(in the rows, 128 means zero)
Each run below is a few steps of one of 6 hidden systems, one row a step.
path 1, K208:
[[111  94  79 112 144 126 131  76  71 118 117 127  67 153 100 156 107 121]
 [128  74 109 109 179  85 177 145  67 135 119 103 109 125 127 101 118 141]
 [135 138  79 174 175  84 149 141 112 163  77 132 110  90 135 145 115 142]
 [102  85  93 151 106 126 118 135  99 125  66 136  70  90 121 152 111  95]
 [ 79  75 133  86 113  88 166 147 115 167 100  93 116 101 108 142 102 111]
 [139 115  68 114 132  80 146 135 124 176 106 129 165 130 106 193 100 127]
 [144  56  64 155 108 113 116 184 106 117 124 146 146 117 119 147 117 102]
 [ 92  88 133 160 123  94 131 208 166 154 122 108 137 107 103 111 114 114]
 [ 87 135 106 151 105 103 107 144 186 159 116 135 125 159  97 190  95 126]]
path 2, K580:
[[180 141 157 109 148 122 131 147 123 177  90  91 150 143  65 109 129 106]
 [133 117 138 120  70  89 172 194 124 136 108 123 113  88 144 173 135 121]
 [ 74  92  66 134 129 119 114 100 113 161 149  96 141  69 117 116 132 101]
 [177 102 146  78 132 140 123 138 126 153 134 120 197 148  73 113 117  99]
 [122 108 152 124  67 116 154 201 162 104 159 150 146 100 147 155 129 127]
 [ 53 108  91 145 119 147  89  94 159 134 179 121 125 104 100 123 121 109]
 [144 114 159  65 126 150 115  99 138 125 141 137 164 199  84 138  98 122]
 [120 125 142 120  89 117 147 154 151  80 157 174 145 144 193 164 121 162]
 [ 87 129  84 177 156 160  79  82 145 101 168 150 115 126 130 103 129 133]]
path 3, K687:
[[ 88 113 137 115  84 167  69  82 130 136  83 105 118 144 123 115 127  87]
 [169 119 124  72 105 106 166 148 103 152 168  96 150 136  75 159 139 112]
 [108 125 144 117 168 139 141 111 172 125 158 174 182  78 148 105  96 146]
 [108 104 140 153  99 172  57 127 137 111 125 103 134 162 120  74 149  95]
 [165 160 155 111 121 117 166 160 131 136 177 103  97 146  53 153 144 124]
 [ 90 147 153 102 162 143 139  70 168 114 145 178 133 128 149 137  84 164]
 [128  91  92 129 104 161  72  98  91  93 144 116 137 183 142 106 151 111]
 [208 154 133 136 153 117 171 172 109 118 172 129 123 121  95 127 156 139]
 [ 99 170 178 146 150 141 128 107 174 104 112 167 116 122 186 110 112 167]]
path 4, K580, 9 rows:
[[118 102 190 114 108 169 114 138 156  90  96 176 139 101 158  99 100 115]
 [ 88 161 133 154  92 130  97 125 150 121 178  78 115 176 141 113 174 140]
 [154 165 117 100 153 145 147  68 127 121 146 167  98 135  79 183 100 136]
 [114 104 166 101 113 145 123 108 113  98  72 154 136 130 209 104 111 137]
 [146 174  99 177 132 123 107 128 121 119 175  96 134 157 156 105 189 152]
 [173 161 144 134 170 156 147 108 128 117 116 168  77  97  71 141 107 120]
 [ 89 125 184 115  99 126 129 129 123 133  57 101 103 127 184  98 131 129]
 [146 177  68 149 120 100 127 109 102 158 151  82 130 144 135 156 177 139]
 [184 112 122 106 159 146 155 113  90 120 100 171 119  65 101 132 103 106]]
path 5, K299:
[[ 82 105 118 142 112 117 124 148 157 171  96 119 125  51  99 136 105  92]
 [109  59 111  93 120 148  93 109 121 139 132 122 197 129 117  95 110  96]
 [147 142 114 100 129 110 153 140 142 162 205  97 175 119  73 138 143 123]
 [ 99 114 129 174 109 132 109 185 192 126 156 147 134  90  91 130 115 107]
 [ 78  75 143 113 104 151  86 129 146 105 166 110 148 189 118  92 123 116]
 [100 147 133  89 131 103 159 111 156 142 195 115 122 171  83 173 111 152]
 [ 98 106  96 164 128 117 127 155 172  99 153 190 127 125 132 173  88 144]
 [120  93  94 155 143 135  96 126 111  81 171 128 126 204 142 102 137 148]
 [125 160 139 137 169  90 165 144 133 136 150 105  73 185  88 144 125 166]]
path 6, K125:
[[111 175 177 130 105 145 118 107 170 117 101 157 147 104 203 123 130 146]
 [158 163 100 146  90 159 111  95  86 112 119 118  90  87 141 139 178 101]
 [165 123 170  60 125 159 164 111 108 108 168 138 152  89 117 106 133 117]
 [134 156 150 126 103 131 118 120 149 125 103 149 187 111 219 122 139 146]
 [170 150 105 174 101 157 111 139 100 105 123 130 101  66 137 117 176  97]
 [140 141 203  77 113 170 154 117 140 107 166 136 123  88 110  99 133 115]
 [118 173 140 109  79 134 118  88 145 129 115 136 164 121 207 154 146 142]
 [176 124  79 144 105 158 114 120  79 104 144 135 131  71 137 124 171  97]
 [157 126 199  94 129 165 144 142 143 102 165 142 162  99 131  71 136 124]]
path 7, K125, 9 rows:
[[138  98  73 179 117 115 113 183 106 118 176 100 131 120 113 110 167 114]
 [106 124 173 126 134 143 121 161 198 128 179 139 151 131  70 109 106 121]
 [ 79 149 118 148  85 134  87 104 170 110 131 140 112 189 156 173 121 144]
 [130 121  55 139 145 133 119  89  91 113 194 117 105 140  90 141 148 124]
 [148 112 145 100 182 142 122 114 151 124 158 158 189 169 100 103  92 144]
 [138 158 116 189 149 118 104 140 149 104  98 162 123 183 177 139 124 169]
 [134 152 106 167 181 140 138 105 109 118 139 133  48 104  74 121 130 128]
 [121 134 180  63 163 141 146  71 132 140 104 135 122 163 103 126  85 138]
 [151 138  90 128 138  88 143 111  86 137  73 130 131 162 191 164 128 160]]
path 8, K208:
[[ 98 118 121 122  85 120 118 135 144 138 137 119 197  85 201 115 146 126]
 [169 167 136 136  89 151 105 146 155 157 144 109 147 104  64 144 156  85]
 [147 105 185  95  97 150 120 156 162  92 115 176 162 168 141 140  95 129]
 [ 93 143 118 130 100 124 114 122 162 132 193 106 190 123 174 112 159 143]
 [179 171 141 150 127 168  97 130 155 125 166 129 129 151  54 127 147 108]
 [124 114 188 115 127 149 118 141 151  72 131 166 135 188 167 105 110 157]
 [ 88 180 123 143 131 129 122  90 149 132 194  97 136 122 159 106 169 156]
 [177 168 147 128 152 175 111  89 120 109 139 140  89 158  65 122 133 117]
 [124 112 175 103 146 137 144 114 105  82 116 143 120 165 198  89 124 164]]
path 9, K299, 9 rows:
[[165 111 145  82 179 129 154 102  85 155  83 119 134 109  98  99 107 114]
 [149 130 118 123 112  90 160 165 118 169 107 109 179  60 166 130 146 123]
 [131 124  93 158 101 159  78 116 121 151 109 103 135  76 100 108 155  72]
 [147 108 186  77 143 154 135 129 132 146 134 111 161 111  76  76 119  99]
 [105 138 149  99  75 107 146 156 171 162 157 106 184  87 143 146 138 122]
 [103 120 101 138  81 173  73  99 160 121 158 144 138 107  92 148 125  86]
 [143 115 173  90 146 162 129 124 154  99 195 152 163 157  92  98 112 131]
 [108 164 150 138  88 105 141 168 187 122 186 124 146 149 146 158 144 157]
 [ 88 126 117 157  94 160  82 110 157  87 142 157  75 163 110 160 114 118]]
path 10, K6 (9 x 18):
[[101  58  98  99 153 121 138 125 111 138 175 118 173  99 110  92 112 119]
 [137 146 163  99 167 124 157 134 165 134 203 128 165 140  85 111 116 150]
 [ 82 119 147 113  89 128 140 149 186 109 181 157 122 125 109 171 100 132]
 [ 45  84 108 114 139 132 110  82 133 112 163 126 106 164 126 125  99 141]
 [145 141 136 101 160 137 118  88 136 107 152 153 145 222 121 144 104 162]
 [142 116 130 157 101 147 103 161 158  67 142 189 136 172 155 152 115 141]
 [ 91 121 123 193 146 151  83 125 135  89 130 132  74 155 140  85 140 135]
 [144 191 159 144 137 141 109  96 131 126  81 121  75 191 121 136 135 141]
 [152 131 117 145  79 122 113 139 109 111  54 150 112 149 181 174 129 125]]
path 11, K6 (9 x 18):
[[161 143 145 171 111 129 100 177 141 137  57 125  94 158  93 142 127 105]
 [117 106 127 158 126  90 136 173 101 145  46 100  89 132 155 120 128 129]
 [160 144  84 161 168  89 130 141 105 182  68 104 133 126 110 138 127 127]
 [179 103 136 128 118 109 131 194 119 165  75 112 155 116  90 127 124  92]
 [117  96 129 146 147  77 169 200 119 162 109  95 129  83 126 103 129 128]
 [118 136 108 132 162  88 151 142 145 196 122  97 133  96  61 144 111 118]
 [118  79 145  77 110  96 153 167 137 168 115 106 159 133  81 150  93 107]
 [ 99  72 103 115 163  74 171 166 129 143 160 124 159 129 123 129  97 151]
 [118 113 113 134 172 116 128 143 173 149 172 140 157 147  53 135  89 130]]
path 12, K687:
[[128 119  76 136  91 140  91 110 123 127 136 125 100 165  71 185 125  96]
 [165  92 140  80 184 109 184 136  98 122 135 154 136 133 105 128  89 146]
 [ 87 126 113 164 156 116 101 122 151 128 148 121 174 147 189  79 139 162]
 [157 134 105 194  96 146  90 173 135 107 126 133  88 140  85 143 149  97]
 [131 139 180  98 164 107 190 132 116 128 102 131  66 136 106 136  99 151]
 [ 72 137  85 124 131 107 112  68 131 141 132 121 152 161 188 149 123 160]
 [186  88  64 155 109 140 107 157  90 104 123 156 138 118 114 150 137  96]
 [149 127 179 130 175 104 180 173 115 134  98 119 115  99 140  77 128 147]
 [ 65 172 122 166 100 111  97 116 174 154 113 104 124 138 169 143 144 143]]

Which system made each of these runs?
path 13, 2 rows:
[[ 96  89 179 132 136  99 142 190 135 132 107  90 124 156 143  74 124 139]
 [ 63 118  97 105  94  92 127  98 120 171 108  80 110 143 128 171 122 122]]
 | K299
path 14:
[[178 186 134 142 147  93 172 143 100 155  89 104  99 115 140 141 154 145]
 [128 106 142 100 140 127 165 122 116 144  74 153 104  50 110 142  89 106]]
 | K125
path 15, 2 rows:
[[113 146 163 133 121 132 117 136 132 160 132  62 146  97 137  57 172 113]
 [173 183 130 119  90 127 135 136 144 163 134 111 127 111  70 182 148 100]]
 | K580
path 16 (2 x 18):
[[166 152 134 152 158 149  97 110 113 133  69 125  81 181  84 126 123 119]
 [142  98 173  84 130 100 194 161  88 117  99 129 109 110 161 120 118 143]]
 | K299
path 17, 2 rows:
[[169 159 158  73 121 100 181 117  83 137 119 100 117 164 148 151 145 151]
 [152 115  77 142 120 124 135 134 127 122 117 184 161  59 157 170 110 122]]
 | K6
path 18:
[[151 124 121  93 133 124 110  95 117 165  88 120 216 141 167 114 125 127]
 [197 121 112 159  94 134 128 194 111  89 159 142 143 117 137 132 168 116]]
 | K580
path 19, 2 rows:
[[169 149 128 108 130 155 133  86 126  83 138 200 142 141 164 167 109 151]
 [114 129 147 160 134 169  99 111 126  72 129 150 110 128 191  72 146 142]]
 | K580
path 20:
[[157 127 138 126 127 170 108  93 118  79  83 197 114 130 161 141 103 128]
 [ 88 113 149 105 102 132 133 114 102 129 138  77 133  88 179  72 167 121]]
 | K208
path 21:
[[ 97 145  81 164 108 110 113 112 124 115 114 133  67 174 142 189 127 144]
 [138  99 115 129 192 134 141  99  88  90 111 169  80 157 123 122  93 149]]
 | K299
path 22, 2 rows:
[[106 136 171  83 127 146 148  86 122 159  86 116 114  56 118 113 114 103]
 [152 122 147  80  67 122 132 126  89 140  72 101 148 139 176 144 148 111]]
 | K125
path 23, 2 rows:
[[173 175 132 140 130 137 117 126 105 157 124  69 106 144  78 109 176 106]
 [153 118 158  74 118 118 181 144 143 116 136 179 136 116 112 184  84 136]]
 | K125
path 24, 2 rows:
[[ 81 115 139 165 120 164  88 118 126 113 116 102  61 117 107  80 144  99]
 [132 173 161  78 142 105 160  96 123 164 134  83 116 180  97 146 132 148]]
 | K580
path 25 (2 x 18):
[[117 166 132 139 157 126 152  93 136  88 152 171 107 129 193 137 125 183]
 [150 135  95 162 108 159  86  94  81  90 100 135  96 149 171 124 161 121]]
 | K687
path 26, 2 rows:
[[ 43 133 148 158 126 125 100 122 167 131 138  95 110 151 156  88 138 145]
 [157 167  98 122 144 124 118  90 130 142 134 130 119 199  77 184 117 137]]
 | K580
path 27:
[[130 157 133 148 184 104 138 140 182 155 133 157 186 120 140 121 102 164]
 [124 139  84 185  87 158  58 111 130 106 114 133 110 150 139 140 153 105]]
 | K208
path 28, 2 rows:
[[163 140 156  88 118 112 145 136 120 166  92 109 204 111 172 112 141 128]
 [151 156 104 134  69 145 116 123 117 150 123 109 125  62 110 157 167  81]]
 | K299
path 29, 2 rows:
[[122 128 150 106 115 157 123 117 182 133 140 179 172  70 109 147  92 108]
 [108 116 133 137  75 158  83 109 114  82 114 126 116 164 195 110 154 126]]
 | K125
path 30:
[[144  82  59 174 133  99 140 172  86 116 107 145 111  90 144 144 127 123]
 [ 84  87 127 158 135 108 132 172 140 158  87 115 101  68  99 110 106 102]]
 | K208
path 31 (2 x 18):
[[127 100  90 106  51 125 129 135 119 113 144 148 135 115 133 201 125 104]
 [143  89 128 101 175 137 159 112  86 134 116 131 133  53 119  83 115 112]]
 | K687
